(in the rows, 128 means zero)
Rotation paths and how fast each direction turns (degrees each step)
Each turn is a multiple of 5 degrees from 10 to 175, or 0.
Path 1:
[134 124 141 131 129 134 113 122 101 132 135 125 137 103 129 127 135 123
 136 125 123 122 125 127 133 119 113]
[138 142 131 134 131 134 113 129 112 119 136 129 134  97 127 129 127 138
 132 121 128 126 135 115 135 131 118]
[135 155 122 118 133 126 114 135 111 126 120 126 129 105 120 128 118 126
 128 119 121 129 133 126 129 122 115]
[132 146 130 132 137 128 126 129 103 132 123 121 129 113 113 134 124 116
 131 137 128 122 135 119 115 118 113]
[146 138 133 125 129 143 136 125 106 130 130 134 128 106 127 138 127 110
 136 131 136 122 131 117 127 123 123]
[146 137 127 127 124 134 115 135 108 135 138 140 141 112 125 129 129 117
 145 125 128 128 123 125 136 113 122]
[131 135 127 128 131 128 116 126  97 128 146 124 144 111 130 134 121 133
 141 123 124 133 133 127 128 123 116]
[137 135 136 125 128 133 117 119 101 129 125 120 128 102 123 131 125 132
 122 119 126 126 128 128 135 130 107]
[142 147 134 128 138 133 114 138 116 128 121 125 135 104 117 130 136 128
 127 129 130 122 134 111 130 128 113]
[132 152 129 119 140 133 123 133 115 123 127 129 130 102 129 131 122 112
 140 129 122 124 135 121 121 118 123]
Speeds:
[128 124 134 126 131 131 128 129 131 129 126 127 131 124 131 127 137 122
 127 131 130 124 126 124 128 127 131] : 85
[125 131 128 127 130 123 122 123 129 126 126 124 131 123 128 124 128 132
 120 126 128 129 128 124 130 131 128] : 60
Path 2:
[111 131 117 131 130 148 132 105 118 126 117 136 127 119 110 120 138 128
 124 129 127 124 129 131 142 121 116]
[118 124 143 134 122 141 125 112 118 134 111 123 139 122 110 135 137 130
 120 139 127 141 136 135 137 139 131]
[114 121 131 137 127 150 123 113 119 130 114 138 126 112 116 132 135 133
 131 128 128 113 126 131 137 126 109]
[123 124 136 133 118 141 124 103 119 129 119 141 124 122 110 128 141 133
 127 139 134 145 141 136 129 135 130]
[113 125 127 135 125 143 105 117 121 127 119 133 133 116 117 135 142 133
 134 134 116 124 128 125 139 135 110]
[116 129 116 132 131 137 130 101 114 127 123 141 128 119 107 124 141 126
 124 136 130 138 136 137 138 126 129]
[116 126 133 136 123 143 113 122 118 128 110 121 143 118 111 137 138 136
 118 142 119 129 133 128 139 133 122]
[115 120 127 136 133 143 131 109 110 132 122 143 130 114 109 131 135 127
 125 128 135 120 130 143 134 122 118]
[127 121 138 137 116 142 117 116 117 126 111 135 131 119 113 136 140 138
 124 150 130 136 140 129 126 135 129]
[114 124 126 136 130 142 108 114 115 128 130 145 131 120 112 130 142 131
 132 128 126 121 128 138 132 126 107]
Speeds:
[134 125 131 132 128 126 122 127 129 126 126 126 131 127 127 127 127 130
 125 124 123 124 121 125 129 129 124] : 155
Path 3:
[126 130 125 115 136 117 117 128 125 119 123 127 123 138 108 155 127 128
 141 128 131 135 142 120 127 137 129]
[135 125 121 130 133 119 112 129 117 117 119 130 122 140 112 146 130 133
 149 117 129 131 139 124 119 121 122]
[135 105 127 128 131 123 122 127 119 114 125 132 123 124 119 151 125 140
 143 119 127 134 144 130 120 131 119]
[132 114 129 121 126 131 123 130 121 114 117 124 120 132 114 158 122 141
 136 127 123 131 140 124 136 132 135]
[134 123 123 132 125 128 115 139 118 115 113 127 125 139 114 153 119 129
 126 117 123 127 144 122 126 120 133]
[131 118 128 124 134 118 120 141 121 118 125 131 127 131 118 157 118 123
 123 115 132 134 147 128 118 134 122]
[126 127 127 112 135 117 121 132 124 122 120 125 124 139 110 159 128 130
 136 121 135 139 136 128 130 137 126]
[133 127 118 126 129 119 114 128 118 120 115 133 125 140 110 149 134 135
 141 113 125 137 133 125 124 123 119]
[131 112 125 128 127 121 119 128 118 114 126 141 124 125 115 150 126 141
 136 120 119 138 141 125 120 131 116]
[125 117 127 119 126 125 119 128 123 111 123 128 121 129 109 153 120 140
 137 131 121 131 143 117 133 134 132]
Speeds:
[130 125 123 132 125 127 127 128 127 126 124 126 132 127 126 123 130 125
 126 122 128 125 130 128 123 122 124] : 120
Path 4:
[125 117 133 126 132 142 137 129 134 132 146 125 137 127 147 117 144 139
 120 132 135 116 124 126 117 115 124]
[130 130 139 124 120 137 138 130 129 131 140 114 128 145 151 134 146 124
 118 121 138 134 127 126 123 119 126]
[122 115 136 128 126 148 137 138 124 136 146 120 142 130 138 124 134 138
 121 132 138 122 125 129 117 112 120]
[129 123 135 127 125 131 140 128 133 134 136 117 127 135 157 129 152 132
 115 126 138 126 123 126 118 127 127]
[132 125 140 122 122 144 136 138 117 137 151 116 138 134 140 130 133 128
 121 129 135 130 122 121 123 111 121]
[121 114 135 134 120 130 140 135 130 138 131 116 133 129 150 132 143 139
 114 130 138 124 125 132 114 124 123]
[137 128 137 119 125 136 137 127 122 138 153 118 132 126 148 128 143 127
 121 129 129 125 119 115 125 117 122]
[124 120 141 135 110 133 138 140 127 139 133 112 135 133 143 138 133 131
 114 129 134 132 126 131 116 114 121]
[127 119 130 128 126 135 136 124 126 138 147 121 132 116 147 128 147 137
 119 131 127 116 119 119 121 119 117]
[131 128 145 127 109 128 139 130 131 137 140 113 129 135 147 136 137 121
 116 125 127 133 125 126 121 111 124]
Speeds:
[137 133 131 122 130 128 128 124 133 127 127 128 127 129 131 125 131 125
 126 132 124 129 126 126 126 130 130] : 135
[129 125 127 131 129 131 126 132 133 126 122 129 133 125 125 127 128 133
 123 134 128 125 127 129 122 128 127] : 140
Path 5:
[110 113 125 127 137 129 116 132 136 134 142 116 133 127 129 111 122 138
 135 134 124 134 139 124 107 139 139]
[106 118 123 137 133 125 122 135 125 123 146 134 139 125 144 126 121 130
 146 129 126 132 131 115 110 131 140]
[109 120 127 126 138 134 121 134 116 122 141 116 138 128 129 113 132 134
 146 132 119 146 140 120 119 135 138]
[111 111 119 131 133 127 118 120 125 122 151 136 143 131 131 112 131 142
 138 127 127 130 135 121 117 124 139]
[116 125 135 119 130 120 113 128 122 115 145 129 140 132 134 118 125 142
 143 135 122 142 129 110 118 139 135]
[117 111 138 122 134 133 119 132 129 121 157 123 142 125 129 110 123 134
 128 123 120 133 131 122 120 131 143]
[112 115 136 121 134 117 121 126 125 135 144 129 140 129 139 115 112 136
 144 127 125 132 137 109 121 128 132]
[110 116 134 126 141 132 117 138 130 128 140 117 136 118 140 117 130 144
 131 132 121 131 134 108 122 138 142]
[120 110 121 136 132 125 118 127 129 137 145 122 139 123 137 113 118 134
 141 126 125 136 133 119 106 137 136]
[ 97 123 128 126 136 127 119 138 130 122 141 126 132 130 137 123 123 132
 144 138 126 134 138 119 110 135 139]
Speeds:
[124 128 132 126 129 130 133 133 125 127 132 128 128 128 128 130 123 119
 131 125 127 129 130 131 130 124 128] : 90
[127 124 126 133 129 132 129 129 131 125 133 132 129 125 131 129 132 128
 122 124 129 121 125 129 129 124 133] : 160
[125 125 125 127 127 124 127 123 132 133 130 132 127 133 126 126 123 127
 129 128 132 123 131 132 125 124 126] : 135
Path 6:
[133 107 133 127 112 122 137 121 138 127 117 134 134 122 125 130 122 133
 143 121 140 130 129 136 122 135 108]
[133 126 133 112 115 120 136 140 143 119 113 136 131 125 120 142 120 129
 148 115 131 124 124 134 121 127 122]
[132 121 135 127 119 126 131 134 145 131 114 139 148 133 129 146 124 137
 128 122 135 118 123 139 129 121 113]
[136 116 135 116 116 138 129 128 143 126 118 134 134 127 133 123 111 148
 135 118 139 124 128 135 120 130 112]
[126 124 133 119 116 127 131 138 153 121 119 142 134 131 124 122 116 127
 138 109 133 129 117 124 133 123 119]
[124 104 134 132 116 122 138 123 145 130 117 134 143 128 130 131 127 129
 138 119 136 130 121 136 132 124 109]
[133 113 129 110 115 125 138 135 141 119 114 134 128 120 127 132 122 134
 146 122 134 131 130 141 120 133 116]
[131 129 132 118 125 120 132 143 149 121 111 137 142 131 125 145 122 131
 132 115 132 126 125 138 130 121 116]
[132 113 136 122 122 135 136 129 144 131 114 128 145 130 138 132 117 146
 128 123 139 123 128 137 128 118 112]
[131 119 130 112 117 135 132 137 152 119 117 141 130 122 130 114 114 135
 133 118 138 131 123 130 126 127 120]
Speeds:
[123 124 128 130 126 125 129 129 124 128 130 129 126 130 126 119 129 126
 130 125 122 132 126 128 130 129 122] : 65
[131 134 128 126 132 126 124 129 130 125 128 126 124 127 124 127 125 126
 130 119 128 132 130 127 124 131 128] : 125
Path 7:
[141 140 119 115 122 132 120 127 123 139 120 131 105 128 135 146 127 119
 125 127 130 128 125 108 134 141 127]
[136 133 126 126 114 123 119 129 132 135 113 134 111 145 131 140 114 134
 119 127 136 119 127 106 126 128 143]
[137 138 112 124 127 108 131 136 130 142 134 120 106 140 127 133 124 133
 130 135 134 115 126 114 128 120 140]
[143 132 116 107 133 123 124 128 138 151 132 117 118 142 130 143 129 130
 123 134 124 130 141 118 129 133 134]
[134 127 118 118 129 129 113 124 139 142 116 128 122 155 127 132 130 123
 136 137 122 128 121 107 125 131 138]
[142 135 119 115 144 125 128 129 126 133 124 139 118 140 137 127 124 126
 142 135 135 116 131 100 124 121 133]
[130 127 116 122 142 123 121 117 130 137 122 130 113 145 138 140 132 138
 130 132 142 120 150 116 137 125 129]
[130 135 101 126 136 129 115 120 125 135 118 124 107 138 129 144 134 123
 135 131 135 134 122 115 137 130 126]
[143 145 119 121 130 137 119 127 124 134 112 131 114 135 138 140 116 125
 120 127 138 136 128 105 124 122 131]
[131 143 128 136 125 116 118 126 130 140 117 121 109 148 131 132 122 133
 121 133 142 119 131 113 127 111 133]
Speeds:
[123 126 122 126 130 131 125 132 132 127 130 122 124 125 128 130 130 127
 127 132 126 132 132 131 127 132 127] : 95
[126 128 129 130 129 131 126 135 131 122 124 130 128 127 128 126 120 128
 129 130 129 128 127 122 122 127 132] : 100
Path 8:
[114 120 123 129 114 131 129 127 131 131 147 128 133 141 130 148 131 135
 135 146 124 120 125 133 114 124 148]
[112 120 135 140 115 125 131 126 134 134 145 129 132 141 121 141 131 118
 136 155 123 124 126 133 119 122 138]
[113 116 131 133 114 136 142 133 133 131 142 131 136 139 132 146 122 129
 136 145 128 123 130 135 120 121 147]
[109 123 143 141 122 136 139 127 137 135 139 127 131 141 123 138 121 114
 136 148 128 126 131 139 124 118 136]
[112 119 133 131 121 150 144 133 143 133 136 127 130 140 129 141 118 124
 135 135 133 126 127 138 122 116 147]
[108 132 138 137 130 145 135 123 141 138 139 119 124 143 121 134 122 117
 135 139 128 124 129 143 121 116 138]
[115 127 124 129 125 151 136 131 149 136 138 121 121 142 126 137 127 125
 131 132 128 125 119 135 116 116 148]
[110 139 127 134 130 139 130 122 139 139 146 116 118 142 124 132 130 124
 131 140 120 121 122 140 113 117 140]
[118 128 117 130 118 140 134 132 145 135 145 123 119 139 129 137 135 125
 129 140 121 124 112 130 111 118 143]
[110 136 124 132 121 131 132 125 129 136 152 122 121 139 134 137 131 125
 130 149 116 121 121 137 113 119 135]
Speeds:
[127 125 130 130 123 124 135 132 123 126 129 133 131 125 133 129 124 125
 128 133 127 129 130 127 130 128 125] : 40
Path 9:
[115 117 121 134 123 135 128 157 136 119 124 135 124 141 129 123 136 148
 133 127 123 138 132 115 140 134 120]
[118 125 137 135 146 148 131 154 137 112 127 138 136 132 122 134 132 129
 125 130 122 124 140 116 141 129 128]
[120 111 124 127 135 143 125 146 138 126 131 123 130 147 138 117 141 144
 130 134 124 133 142 113 142 129 125]
[117 121 135 143 128 149 136 154 137 122 129 132 142 132 118 129 123 140
 131 128 130 129 143 117 138 119 122]
[121 111 133 123 137 145 130 153 126 136 125 132 135 145 139 134 137 143
 117 132 118 126 138 117 134 125 121]
[116 120 130 142 117 146 133 154 135 117 133 136 144 136 130 118 131 139
 117 136 132 135 136 125 135 132 125]
[122 111 129 131 135 148 131 157 131 130 129 126 143 129 139 131 139 128
 122 121 114 119 138 125 140 122 127]
[115 115 132 137 126 135 122 152 132 127 140 123 150 149 130 120 136 137
 122 135 136 129 143 128 130 131 128]
[127 109 133 137 116 138 127 159 133 128 129 132 145 129 126 137 139 140
 128 120 121 122 130 126 138 117 122]
[112 123 131 130 133 128 122 164 124 125 130 132 142 148 132 134 139 132
 118 126 126 128 139 129 126 138 127]
Speeds:
[123 136 129 130 127 126 129 131 129 124 130 127 129 129 124 128 124 128
 126 133 131 130 136 132 123 129 130] : 170
[129 126 127 130 131 129 126 125 132 129 132 119 131 128 127 124 128 125
 134 126 130 125 133 128 130 124 130] : 80
Path 10:
[137 125 132 123 139 139 134 123 121 152 130 129 116 123 121 123 122 123
 152 122 132 134 118 120 125 114 146]
[146 123 127 128 131 147 129 125 119 146 126 136 118 127 123 129 124 125
 152 123 128 145 113 130 127 114 122]
[144 112 118 124 137 138 136 123 135 133 127 138 116 123 125 143 129 127
 155 128 127 139 110 127 121 120 128]
[139 115 117 128 137 127 140 116 128 140 130 132 112 125 119 131 124 122
 147 132 139 127 109 118 121 112 140]
[138 120 123 129 129 140 139 122 113 145 118 125 116 125 128 126 118 130
 145 124 138 133 108 127 124 105 130]
[140 114 125 121 133 146 138 132 128 144 116 131 122 122 133 136 122 134
 152 122 125 139 116 130 122 116 141]
[145 120 124 119 143 140 132 125 131 147 129 138 117 130 120 131 125 121
 153 125 132 135 118 118 130 121 145]
[141 123 125 126 139 140 131 114 117 142 131 131 112 127 121 128 127 123
 154 121 136 136 110 121 126 116 119]
[137 115 124 131 129 138 140 121 127 137 127 132 115 116 124 138 126 129
 152 128 125 139 108 131 113 111 126]
[145 112 115 128 129 131 139 127 131 142 122 136 118 128 122 134 121 125
 144 134 135 134 110 126 124 111 145]
Speeds:
[129 132 133 124 132 134 124 130 128 132 130 130 129 129 128 126 129 127
 132 123 124 131 133 127 131 133 129] : 65
[128 126 128 132 132 127 130 131 132 131 126 125 126 128 125 127 129 129
 135 128 126 123 127 131 136 123 125] : 0
[132 131 126 129 126 130 124 127 121 130 126 128 128 134 127 124 127 126
 125 128 134 129 126 128 134 126 122] : 120
[134 125 123 127 125 130 126 134 133 127 124 134 131 132 129 132 128 129
 127 131 126 132 128 131 131 130 130] : 100
Path 11:
[126 127 128 122 131 139 128 111 125 133 133 114 129 140 109 137 121 130
 128 139 143 122 129 132 116 145 148]
[134 140 135 127 139 133 120 122 119 133 130 125 134 134 113 154 118 122
 127 134 135 116 136 133 111 140 139]
[126 127 130 120 137 133 130 111 120 131 130 109 129 137 100 140 118 127
 133 132 140 121 124 132 118 137 139]
[131 141 139 122 136 133 121 121 117 133 126 119 136 137 120 143 115 114
 124 136 145 118 131 128 110 144 139]
[121 131 133 126 143 131 129 115 122 123 127 110 129 138 102 139 118 122
 134 131 136 117 131 139 113 139 128]
[130 130 135 119 138 131 128 121 117 136 119 110 141 131 124 137 114 117
 127 134 148 115 127 130 111 139 141]
[120 133 135 129 142 136 128 116 127 120 124 112 132 142 115 135 122 124
 130 136 135 115 135 142 109 146 132]
[131 125 130 124 145 129 130 120 120 137 117 111 140 125 122 143 118 126
 134 132 140 111 129 139 110 135 141]
[125 127 133 127 136 139 128 114 128 124 124 111 133 147 122 133 123 129
 130 138 137 118 129 139 112 149 145]
[130 133 132 128 147 130 124 117 121 135 120 122 136 129 123 151 123 125
 136 132 133 114 133 143 110 138 144]
Speeds:
[125 131 132 125 128 125 128 129 124 126 127 126 128 128 125 124 125 120
 129 126 132 130 127 125 128 127 120] : 35
[130 125 129 130 126 130 129 130 130 121 130 124 128 138 124 126 127 132
 128 128 123 129 125 128 129 130 125] : 175
[126 133 131 129 124 131 125 128 130 126 129 131 127 133 134 125 129 125
 123 132 131 130 130 126 126 135 131] : 140
